One vector is turned by the same rotation once a step. Each row is the vector after some number of steps, and that number follows the row.
The counts run from 0 to 537.
[ -1   6  -2 -12 -29   8  12  15  -6  13  18 -17 -12  11  -8  20  -1  17
   7  -6  31 -10  -1  16  30  -7  -3   8  -3 -21 -18  10   5  -4 -12  -6]
159
[ -9 -24   0 -13 -34 -12  10 -15   6   3  -6  -9  -9   2  17  10 -10   0
 -32 -29  -1 -16  12   2   3 -18   0   6  13  -7  -8  -4 -10 -10  -2  14]
166
[-28  16   1  -7  23 -13 -16   5  -3  12   9 -11   5  17 -34 -14 -18   8
  -5 -15   5  20 -20  -7  -5  14  -1  10   0  13   2  -1 -13 -11   2 -11]
428
[  7  -2 -13   4 -10  -3  19  -7 -13   8 -15  15   1 -11   5  -1  23   9
   1  29  11   4  -4 -27  -6 -28   8  -5  -5   4  12   0  -7 -11 -10  34]
376
[  8   4   1  25   4 -20 -23  11  27  -9 -20  -3 -17 -12  11  -6   6 -21
 -18  -8  -9  -5  14   7 -12  -4 -10   0  11  17   8   8   8  21 -23   3]
334
[ -3 -15  19   7 -32  14 -14  -8 -14   6  -9  -2  12 -20   0   0 -14   1
   9 -17  16  -9   1 -10  -7 -22 -16 -23  -8  -4   9 -10  17 -23  -5  -2]
390
[ -5  26  -4   3   0  -3 -14  -3  -5   0  -6   0  -7  -8 -22  -2  20  13
  -9  12   1   7   1 -24 -14  -4   0  -2  -5   4   2   6  11 -19 -54  -1]
381
[  4   7   4  -4  -3   1 -11 -12   2  12 -17  22   2 -23   4  -1  12   8
 -11  20   5   1  -7 -35 -10 -12  10  -2  -1  -7   7   7  12 -15 -32  29]
378
[ 11  28 -10   0  15 -12  -4  32  10   9   5   5  -2  -3  -2   4  -7 -10
  -4   3  -8 -10  19  22   3 -13 -19  21  12   3  11   6   5  32 -15   1]
338
[  3 -18 -18   6  -1   2   5   5  -1  13  -5 -29   5   7 -12   3  -4  20
  28   3  14   4 -28 -24   1  -2  -3 -21 -11   0   3  -1  -3 -31  17  11]
238
[-21 -15   1   2  -2 -13 -13  -2   8  13   6  -4 -22  19   2 -11   3 -12
  -5 -13   3  -2  -5   7 -16 -13  27  -1  -1  29   6  16 -18  -8  10  23]
317
[ 10 -16  -4  -7  15  17  -6  17  -7  27  27  -2  -6   3  -2  10 -30  14
  32   3  20  -1  20  -2   3 -10   4  -1 -14   9   6  -3  17   0 -12  16]
8
[ 18  18 -11  -4  14  -9  -5  27   4  13   9  10   2 -10   1  13 -20  -8
   6   5  -3  -7  16  22  15 -10 -21  17   2  -4   5   4  13  35 -11  13]
339
[-11   6  14   0  -7  -9 -25 -20  -4   5  11  -8   6   2 -12   7 -11   6
 -15 -35  -7   0   6  18  12   5 -15   9 -16  -7 -25  -5  23 -20 -20 -23]
276
[-14  -6  21  -4  -2  19  25   5  -8  -1   3  -7  17  -2  -8  -6 -21   6
   6  -6  31  -8   0  -6 -11  -1 -18   7  25 -17   0 -19   0 -12  10  -9]
54
[ 17 -12   7   0 -31  -3  -2 -27  -8  17 -24  -9  -3   3   9  -2   7  -1
   4   3   6 -19   7  -2   7  -8  11 -19  -8  -6  -2   3 -12  -5 -34  28]
497
[ -8  20  16 -12   4 -21 -11  -5  -5  20   0  -8   8  21 -21 -14 -22  -9
  -2 -14  -4  -2  10  21   0  17  -2  11   5  -3   3   1 -20  18 -35  -2]
307
[ -7 -16  23  -8   0  10   1  -3   0   6  -8  -7  10  -4   5 -11 -10 -10
 -11 -19  27  -9  -9  11  23 -23  -9  -6  10  -7  -9  -5  13  -8  39  -8]
283
[ -5  22  -7  15  14  -4  -5  23  28 -16   4  10   1 -19   0  16   7 -10
   2   0  -5   0   2  -4 -17  11 -22  18  22 -17  -8  -1  19   3 -15  -6]
216
[-21  19   7 -17   5 -21 -17  -6  -3  24  -8  11  20   5 -10 -16 -25  -1
 -26 -17  -9   4 -32 -12  -9   3  -4  12   6  -1  11   3  -4  -9   2   8]
425
[ -1   7  15  -9 -16  -5  -3 -18  -7  24 -12  -5 -11   4  13 -14  -4  -4
 -22  -4  -5 -25   4  -3  -8 -12  13   8   6  -9   6  12   8 -13 -45  19]
500
[ -3  15 -13  -7 -16 -26 -16   9  -2   2  -5   6   2 -15 -14  17 -15   6
 -21 -18   3  19   5   3   5  -1 -23  12   0  13   5 -11  -5  23 -27  -6]
533
[ -4  18  -7  -1 -10  -3   0  -9 -17   2  15   7   5  -2 -23  17   6  11
  16   4  -4   5  20  -3 -14  -4  -8   3 -13  -8  -7  -2   1 -18 -54  -3]
383
[-14   3   2  23  23 -22  -3 -22   9  -9   9  11   0  10   8  -2  -1 -16
   5  -8 -14  -2  10  16 -28  21  -6  24   0  -8 -21  -2  -5  -6 -10  12]
442
[-18   5  -7  -4 -22 -30  -3 -13 -10  16 -12   3  14   7  -8  -9 -13  -3
 -19 -13  -8   6 -30  -5  -6 -11  -6   3  -9   5  11  -1 -25  -6  13  17]
423
[-19  17   0  -4  -9 -25  -6  -4  -7  17  -9   1  11   9 -11 -19 -11  -3
 -28 -12 -11   0 -36 -12  -9 -12  -3  10   2   5  15   2 -16 -10  10   7]
424
[  9 -13  16 -14 -28  18  -3   6   4  11   1 -26  -6   2  -4   8 -11  10
  10 -18  34 -18   2   5  27  -7  -4 -12  10 -20  -9   4  10  -1  -7  -4]
161
[ -2   5  -3   1  14 -12   2   6  20   9   7 -26 -14  12  11  -4  -9  -3
 -22 -17 -18 -25   3  15   4   2 -11  16  12 -14 -14  14  19 -15  -4  -8]
472
[  5 -18  12   6  18  15   8  -7   7  15  17 -11  -5  15  13  -2  -7  -1
  32   8  19 -20  11  13   5   6   7   0  -5 -25 -23   4  15 -17   5  17]
130
[-21 -14   6  36   4 -19 -12 -21  16 -12  -8  -6  -6  13   5 -10  10 -10
   0 -11   2   8 -15  -3 -25  19   5  -2  -4   9 -15   3 -14 -16   2  14]
439
[ -9 -26  13 -15 -11  16  10  -3 -11  20  21   8  -5   1   7   5 -14   0
  17  -5  27 -11  28  13   3 -32   7  -2  -1   8   1  -4   0  -3   6  17]
509
[ -3  18   1 -30 -13   4  -3  12   7  18  17  -4  -8   0 -20  15   1   5
   0   0   3 -15  13  16  27 -10  -2  11   8 -22 -17  13  10  -3 -25  -8]
157
[-24   0   8  -6  15   5   9   7  -4  12  19 -10  10  22 -31 -12  -3  -5
  33   3  15  -1 -15   8 -11   6   5   1   1  -6  -4   1 -23 -16  25   4]
432
[-24   8  -7   8  31 -12 -21  12  26  -2   6   2  -5   1  -7  -4   3  -9
 -25 -18  -8  10 -18   0  -8  -1  -5  12   9   7  -9  11  15 -15  29  -8]
93
[  9   4  17  -9 -18  -5   3 -19  10   8 -33   4  17   6  -2 -13  20 -19
   7   9  15 -13 -11  10  17   1   4  -5  19 -25 -10   6 -21  15   3  19]
299
[  3  -3   4  14  17 -17   2 -22   5   2  -3   9  -5  -1  34  -6   9 -15
 -24  -3 -10 -12  30  15 -10 -12   0  16  -4   1 -21   2  14  -5 -22  11]
138
[  9  -5 -20  -1  31 -24   4 -13  12   4 -17  -9 -10  12   8  -1  13  10
 -24   3   1  14  17 -11  22  -3  10   7  -1  17 -17   4  -7   2 -17  18]
486
